Families of rows that turns and mirrors carry onto each other, the same ones carrying the whole set onto itself: the rest of each named row's family, in list order:
4 families of 8 rows:
rilez: -15,-51,-86,-86,45,66,36,-302,-58,-144,334,-75,9,-4,-87,133
Pater: -50,-50,65,-128,-23,196,-18,-328,23,-126,191,-79,179,-136,66,49
poki: -66,-170,-98,35,26,71,-43,-176,107,-192,237,-134,-135,59,-113,130
taz: -22,90,76,-2,-108,120,-47,-81,1,-95,33,-14,86,-144,227,-191
ropoz: -77,102,101,2,-154,119,106,-126,5,-172,200,4,110,-81,21,-64
ror: 123,20,37,14,99,15,41,-201,28,-113,5,-179,259,7,255,-154
Fub: 190,60,-102,205,213,-56,-13,-119,-65,-37,52,-194,96,34,193,-149
rin: -64,-28,29,-17,32,150,-35,-356,-16,-98,230,-45,80,-128,-65,191
biv: -84,-10,66,-99,-46,110,91,-231,-21,-126,301,-86,140,-75,-41,-74
toge: -23,-25,-40,90,170,25,-92,-371,-67,-61,153,-66,-23,-87,-94,266
gomuk: -22,-122,-7,259,180,9,-251,-85,43,-58,48,-91,-220,-13,32,-26
liket: -142,-145,16,-26,-129,80,59,-129,103,-176,220,-114,-17,11,-87,11
bitov: 215,45,-55,249,226,2,-62,-65,28,-137,61,-112,-20,67,203,-62
daval: 26,-25,-32,160,261,-96,-133,-305,-72,-3,5,-95,-45,-79,-8,189
digu: 32,-14,32,-126,-14,149,11,-271,35,-141,89,-125,252,-64,221,-84
Mamel: -51,53,-74,-60,-86,33,103,-199,-13,-210,230,-14,4,6,-56,151
lud: 116,-76,103,271,292,-60,-49,-57,61,-86,95,-111,-121,-27,2,17
kiman: 12,-143,41,130,269,-66,-152,-189,-62,77,92,-90,-149,-152,-22,78
rami: 119,30,65,166,229,-92,8,-170,-5,-32,-72,-183,183,-4,174,-121
lel: -34,-91,-81,-89,26,-45,-34,-198,-2,-144,122,-49,-189,-57,-18,259
Zomo: 122,-35,45,311,307,-80,-58,-128,-42,48,90,-147,-11,-62,33,-74
zizo: -60,10,-103,24,-173,21,-17,-72,1,-104,-14,-88,59,77,211,-180
noro: 99,56,-110,-34,44,18,-56,-161,-62,-58,5,-170,129,-43,281,-217
Kuzo: 20,66,-108,239,-22,-9,-67,-50,-13,-93,10,-77,50,139,175,-208
genif: -155,-91,-7,-69,-214,51,35,-88,66,-113,74,-95,41,0,79,-113
mipi: 9,-5,-7,356,127,-3,-162,-52,13,-57,33,-69,-52,60,89,-163
geze: -7,-140,-115,-51,167,-19,-123,-305,-95,-37,176,-70,-147,-80,-21,200
Lenir: -58,16,54,-133,-62,92,-6,-168,-27,-71,95,-130,149,-171,166,-227
guf: -40,-176,-109,109,139,37,-216,-162,60,-124,140,-115,-234,14,-22,122
Teka: -17,-157,87,58,194,-81,-89,-116,43,-56,56,-69,-222,-121,-43,151
rofi: 141,83,-74,77,50,73,-116,-69,-4,-119,-25,-68,26,-23,337,-151
Lerol: 70,-10,47,204,296,-144,-91,-212,-48,14,-99,-156,34,-56,78,11

Which other rows belong to the same family as gomuk? poki, liket, zizo, Kuzo, genif, mipi, guf
Which other rows belong to the same family as Teka? taz, ropoz, bitov, Mamel, lud, lel, rofi
Which other rows belong to the same family as ror? Pater, rin, toge, daval, digu, rami, Lerol

Families of rows that turns and mirrors carry onto each other, the same ones carrying the whole set onto itself: the rest of each named row's family, in list order:
5 families of 6 rows:
baso: -98,179,-77,-216,-171,153,-104,123,119,78,130,127,60
vut: -141,40,-233,-117,60,24,-201,90,-26,168,-12,171,-261
fabo: -86,130,-205,87,117,-70,-216,161,55,246,40,96,-176
Poges: -3,132,13,-164,-124,169,-174,-67,164,34,169,43,48
nuz: -113,8,6,69,-123,133,-37,-146,50,191,-52,-8,54
gufo: -17,-149,-76,184,-110,41,-48,1,102,-52,59,-67,-205
rus: -12,-76,-205,79,155,53,-211,40,-59,-54,98,3,-117
naku: -67,-43,-126,-157,-180,134,-165,-25,164,14,257,92,111
Fero: -13,77,-242,254,89,113,-217,29,70,80,94,-56,-127
Zavar: -53,65,-25,-203,-126,191,-196,90,83,-34,206,23,65
Kupa: 17,23,-171,113,104,160,-306,81,62,-42,163,-86,-162
paba: -47,136,-91,-101,-64,-34,-139,291,123,194,151,167,-111
Gav: -69,-49,-11,-103,-185,-66,-90,251,98,223,180,73,-175
nura: -178,16,-106,-219,-142,180,-228,29,225,-46,89,17,12
mikom: -165,84,-98,-12,-251,217,1,-68,116,126,6,0,53
dum: -88,-150,-64,207,-206,123,-71,97,127,129,71,-137,-176
bal: -139,-129,-149,-184,-143,24,-173,297,166,133,182,83,-77
Sadu: -242,13,-77,-38,-148,171,-120,-129,29,174,-81,-48,49
Silun: -5,-117,-39,269,-78,182,-35,129,40,134,90,-72,-106
Loz: -16,30,-207,97,159,235,-277,156,12,102,114,-26,-131
zuz: -79,-67,-159,-183,-200,-17,-84,136,78,186,217,171,-178
kanin: -188,-99,-221,-88,81,-62,-169,165,-44,227,20,92,-116
vama: -218,-62,-65,-15,-182,95,-91,-161,178,47,-91,-28,-76
zuf: -125,-167,-37,272,-72,110,-100,84,179,60,-28,-36,-113
mudu: -154,76,-153,-57,106,-56,-258,33,-25,257,-26,53,-173
Nupa: -29,55,-49,-152,-205,26,-141,166,229,240,211,73,-178
pigot: -155,81,-201,-89,38,56,-258,112,68,355,16,73,-209
nupi: -69,-7,-150,256,-197,211,-34,-21,137,81,82,-117,-76
Dabut: -31,-7,-153,126,138,166,-237,155,77,-63,36,49,-237
nifid: -218,-86,-87,61,-110,110,-138,-145,156,99,-12,10,122

Which other rows belong to the same family as nifid? vut, naku, zuz, zuf, Dabut
Which other rows belong to the same family as nuz? Poges, Silun, Loz, Nupa, pigot
Which other rows belong to the same family as paba? baso, fabo, Fero, mikom, nupi

Families of rows that turns and mirrors carry onto each other, the same ones carrying the whole set onto itself: the rest of each named row's family, in list order:
5 families of 8 rows:
Moti: -34,-65,106,219,-40,-28,-102,-78,-84,159
Muva: 222,-109,45,-36,-86,-109,-45,-78,-54,38
zin: -182,124,-13,133,104,93,146,143,38,13
Kasag: 28,121,-85,-153,93,-47,130,160,-4,-52
donat: -160,78,13,134,118,77,65,201,94,-21
Mit: -77,-25,-40,5,-80,69,-70,126,-236,-77
Ruve: -81,-34,-63,-13,-71,27,-112,138,-143,-139
goges: -75,-109,34,257,-91,29,-48,22,-48,147
lapom: 86,-136,105,-42,157,102,-89,108,36,65
fupa: -94,-45,-91,14,-111,-19,-26,102,-136,-157
zol: -231,38,-20,153,151,32,86,114,15,60
rep: -111,176,-18,88,-68,-139,160,-80,30,32
zabor: 96,36,157,113,121,-5,72,-13,155,204
mul: -112,155,-60,96,-120,-141,147,-72,29,42
zivu: 135,-169,62,-1,75,123,-100,161,-45,15
fil: 163,-72,33,-70,-151,-74,-8,-123,-73,78
valed: 101,-165,100,-36,86,123,-80,145,-13,14
tovem: -53,-15,-54,88,-153,11,-30,147,-172,-112
Loto: 174,-37,-22,-132,-111,-97,-30,-85,-45,54
Nani: 59,108,5,-194,72,-36,110,60,75,-96
labik: 80,91,60,54,140,-140,85,-32,162,182
Demut: -38,87,-74,83,-131,-183,194,-51,-22,67
Logus: -5,138,-41,-183,107,-5,112,85,58,-71
rif: -26,-119,74,220,-91,-40,-84,2,-65,171
pif: 224,19,60,-97,-83,-99,-71,-28,-84,43
sugot: -122,162,-61,80,-156,-142,119,-23,-28,49
tamit: -162,52,-21,121,161,68,49,197,81,-49
vugef: 68,-79,111,33,146,169,-104,122,2,-38
gafut: 49,62,106,41,76,-75,126,-40,138,246
lon: -83,-66,25,280,-79,32,-47,5,-78,129
gido: 82,30,86,30,167,-16,124,-73,154,148
tobop: 94,81,7,-197,105,-64,125,78,53,-74
Voto: 90,48,146,65,90,1,91,-28,156,213
rina: -210,51,59,156,104,56,55,174,48,34
mun: 91,115,-112,-152,57,-14,81,79,36,-116
Pasez: 167,-49,43,-45,-151,-83,18,-115,-93,108
sef: -60,-103,137,255,-45,4,11,-9,-63,158
digov: -105,125,-9,59,-114,-215,144,-33,-89,23
Talo: 95,-72,30,4,179,144,-114,114,6,78
bibes: -80,-16,-130,-12,-109,-20,-1,71,-169,-138

Which other rows belong to the same family as fil? donat, goges, fupa, mul, valed, Nani, Voto
Which other rows belong to the same family as Kasag? Moti, Mit, zol, labik, pif, digov, Talo
Which other rows belong to the same family as vugef? Muva, zin, tovem, Demut, gido, mun, sef
Which other rows belong to the same family as lon? rep, zabor, zivu, tamit, tobop, Pasez, bibes

Families of rows that turns and mirrors carry onto each other, the same ones carrying the whole set onto itself: the rest of each named row's family, in list order:
5 families of 3 rows:
Dasov: 174,-220,106,-100,44,-89,-19,91,47,50,26,-44,139,152,-224,-99
sog: 56,179,12,-237,38,51,-113,18,203,-46,48,-27,-21,-89,118,-176
serin: 138,134,-58,-175,-16,44,-60,91,197,-138,134,-28,-73,-100,93,-172
begaf: 222,-208,101,-151,-17,-25,-85,143,84,39,-14,6,38,117,-225,-172
tabad: 118,184,-20,-160,45,-34,-117,-8,162,-91,156,-73,-74,-140,82,-241
tiv: 128,55,74,44,-82,-77,-14,159,-142,118,-79,-102,310,-290,-116,-207
roned: 7,154,-97,-220,52,1,-93,24,191,-36,65,-36,2,-212,49,-227
Ger: 49,69,-62,-201,67,10,10,28,222,-81,82,-11,18,-152,137,-183
vur: 214,-104,119,11,-17,-97,-14,169,-20,11,66,-36,71,167,-260,-122
Pep: 223,-192,197,-52,35,-8,-14,132,-3,28,-42,-66,26,135,-202,-167
Vov: 151,199,10,13,-65,-61,-105,151,-152,46,0,-204,275,-286,-65,-84
kevol: 291,-91,182,-78,-3,-90,-120,141,-6,44,47,-10,30,174,-193,-137
Ves: 149,58,50,-35,-61,-61,-40,114,-114,87,-65,-151,370,-298,-16,-98
vedut: 208,155,115,70,-16,-83,-63,161,-202,64,-23,-168,217,-285,-28,-172
sado: 117,144,114,28,-87,-68,-51,44,-132,87,-33,-207,311,-274,-65,-199

Which other rows belong to the same family as Pep? sog, sado
Which other rows belong to the same family as vedut? tabad, kevol
Which other rows belong to the same family as Ger? Dasov, Ves
Which other rows belong to the same family as roned? begaf, tiv

Families of rows that turns and mirrors carry onto each other, the same ones carrying the whole set onto itself: the rest of each named row's family, in list order:
5 families of 8 rows:
zuzu: 28,94,37,-119,-1,3,-8,254,-152,155,24,101,150,94,-255,39,-53,-23,-115,70,213,-116
Vilek: -72,-93,120,-94,25,140,-64,167,91,-95,-19,64,-68,32,-144,-290,-154,95,-63,33,212,-112
Toz: 3,-69,-17,-140,-82,-214,133,188,-2,-95,-15,20,61,83,-198,-24,136,-123,183,96,-150,-125
foga: 20,-206,176,36,-64,-193,175,208,-77,-93,-102,26,49,-27,-100,-96,118,-191,52,70,-55,-34
Mafo: 198,-133,52,-64,-129,16,-105,2,76,8,135,48,212,116,-126,95,-34,113,-238,-8,68,38
bomok: -2,-151,156,67,24,-161,98,200,-134,-33,-61,-27,18,125,-155,-103,67,-184,111,93,-159,72
dase: 32,-138,-36,-12,-15,-113,96,134,66,-99,-1,-107,6,141,58,24,56,-176,-23,295,24,76
livut: 134,58,-48,-160,-45,-149,67,200,-33,-143,-17,-65,-64,84,77,26,36,-113,136,184,-56,-19
puged: 74,15,260,-28,38,148,-176,225,-33,25,129,-57,38,-21,-185,-131,-182,85,-108,226,115,-78
zare: 128,44,75,-246,140,38,236,-9,58,53,69,-55,59,65,-214,-63,90,-120,192,4,-83,69
Naf: 199,38,166,-209,118,46,142,100,69,71,151,-47,92,-58,-140,-188,62,-60,179,-73,-175,-5
zesa: -45,-68,110,-152,10,84,-153,194,-12,-19,40,96,-111,-95,-78,-287,-70,110,-4,9,91,-159
Pasu: 50,-14,-7,14,-55,110,65,140,-219,-8,11,105,145,87,-59,-14,-67,-13,-208,-76,175,65
lig: 95,7,56,51,-71,115,79,119,-119,67,-77,92,167,155,-114,-36,-136,123,-211,-89,52,-38
baf: 42,-159,205,-224,119,13,-199,33,69,-100,36,104,-167,-61,-149,-92,-22,40,-33,-34,50,-129
Pesa: -77,-53,162,-68,-93,-64,-9,31,108,-112,178,128,135,74,-159,99,-58,113,-169,-153,92,-45
famum: 28,-121,96,15,179,-181,77,132,73,-109,178,-151,49,136,-1,108,34,-131,109,143,152,-45
pime: 132,75,-7,-116,18,100,207,104,102,-84,171,0,45,50,-57,-114,-73,60,322,169,16,93
Dagi: -14,0,-65,8,-51,85,66,18,-137,64,6,-15,135,126,-149,53,-165,101,-215,-1,31,28
muso: 119,-80,400,-68,122,92,-39,112,86,38,68,99,26,-40,-273,-2,-73,20,-148,104,10,-193
beb: 229,-31,90,49,103,110,73,174,-20,-14,89,-284,5,44,-129,-22,-65,49,252,128,56,-53
ren: 97,-180,87,5,-101,-190,7,195,-58,-169,20,-70,15,-27,66,-39,52,-163,73,206,66,102
resut: -83,-117,19,108,-59,-122,183,144,-4,-10,-64,82,53,130,-167,-29,111,-175,69,171,-75,2
Kuri: -41,-18,141,-143,-30,98,-149,181,145,61,-17,-41,-48,31,-179,-293,-85,207,-19,84,70,-65
Nilu: 71,-115,-14,-23,-75,16,81,-38,81,40,132,141,165,61,-113,189,-66,107,-234,31,0,-24
Tidol: 35,-92,215,-171,54,34,-184,16,161,36,60,180,-121,-18,-162,-102,36,-42,-112,-36,166,-37
zasug: -96,-16,80,109,89,-132,184,242,-47,90,143,-13,103,65,-81,-60,106,-129,150,73,97,-135
Sape: 164,-146,158,-38,-25,61,-109,8,98,-55,-101,117,-125,-130,-236,26,13,167,-76,11,158,-25
Vopal: 139,117,114,-144,-3,56,230,16,191,-80,80,-135,46,39,-85,-36,-161,81,247,91,1,62
nubu: 32,-20,88,-65,89,18,225,55,55,14,164,-102,117,-160,-226,-177,3,-122,82,113,-213,57
Nisa: 153,-71,80,-176,49,-27,23,192,65,-76,80,112,132,129,-158,214,-118,39,-150,125,236,-172
zusak: 72,140,133,-180,-22,8,197,-5,118,141,100,-87,87,-27,-222,-63,20,-34,217,-9,-86,75
Nur: 109,-235,35,-75,-69,26,68,74,25,-137,153,150,247,78,-129,94,6,16,-212,-41,145,10
Kef: 231,48,118,-99,105,78,65,103,67,-162,157,-51,43,21,-83,-135,-151,71,315,39,-68,70
Sed: 135,32,115,28,118,37,157,7,62,-154,152,-45,-8,-105,-52,-36,-141,-66,157,190,-119,145
Met: 95,-23,305,-142,96,35,-134,28,227,46,-54,98,-158,38,-167,-59,-24,117,-59,-2,32,-51
Mur: -93,90,103,-80,-70,23,21,120,-52,-6,85,-47,75,79,14,-36,-121,79,-242,-150,160,-12
Bodu: 247,-78,179,15,80,62,155,119,85,154,131,-93,42,-55,-190,32,144,-10,207,61,-65,-151
zufa: 119,-197,108,-14,-42,-147,67,228,71,-121,94,-46,15,70,118,-46,49,-93,51,268,-102,76
Kened: 74,-104,57,-103,-74,135,-52,150,14,51,-104,-64,-55,-150,-187,-203,3,175,-155,27,164,-72

Which other rows belong to the same family as Mur? Toz, livut, Pesa, Sape, nubu, Sed, Kened
Which other rows belong to the same family as zare? Vilek, Mafo, bomok, lig, pime, Tidol, zufa
Which other rows belong to the same family as Dagi? foga, zesa, baf, ren, Nilu, Vopal, zusak

Families of rows that turns and mirrors carry onto each other, the same ones carrying the whole set onto itself: the rest of each named row's family, in list order:
4 families of 4 rows:
funa: -137,-146,-4,53,48,77,-175,-63,173,108,52,-123,-111,167,96
Purum: -82,-39,-153,-74,80,67,-98,74,137,191,-4,-145,144,260,26
Sepi: -105,-41,-7,161,-88,-93,-24,3,148,8,-101,80,59,-8,29
ruti: 81,-40,139,-23,268,58,-174,6,27,223,121,-142,27,265,-77
gifo: 187,-204,152,-58,197,67,23,-134,-13,154,-110,4,-24,17,-37
vabu: -1,-102,11,-132,164,84,-227,-127,153,108,201,-53,56,211,-51
moli: -121,-200,15,-35,213,-4,-9,-21,84,221,47,-68,-68,250,-11
zav: -118,-40,15,-74,-83,-27,-192,52,148,0,-3,-103,62,335,51
nodud: 201,187,138,-6,-105,-98,-184,-17,0,-13,-133,1,74,-15,-38
petav: -39,104,-86,-103,-88,-110,-226,112,120,-44,29,-53,103,183,62
gesu: 174,-2,87,-33,-68,-133,2,-66,23,4,-40,228,125,-8,38
vara: 277,60,130,-96,31,-141,-28,54,-128,47,-107,24,96,81,-119
Kan: 25,57,13,95,-217,-131,-15,-69,-11,30,-134,92,-5,43,-25
vib: 274,-6,6,62,68,-15,-104,-94,-48,126,-259,45,115,-33,-2
posis: 268,-22,116,-36,148,45,-31,-49,-92,132,-139,104,-120,-11,-57
vil: 202,27,60,-158,215,-32,-164,-111,-49,237,74,-148,75,201,-70

Which other rows belong to the same family as vib? Purum, vabu, gesu
Which other rows belong to the same family as vara? funa, moli, nodud
Which other rows belong to the same family as gifo? Sepi, petav, vil

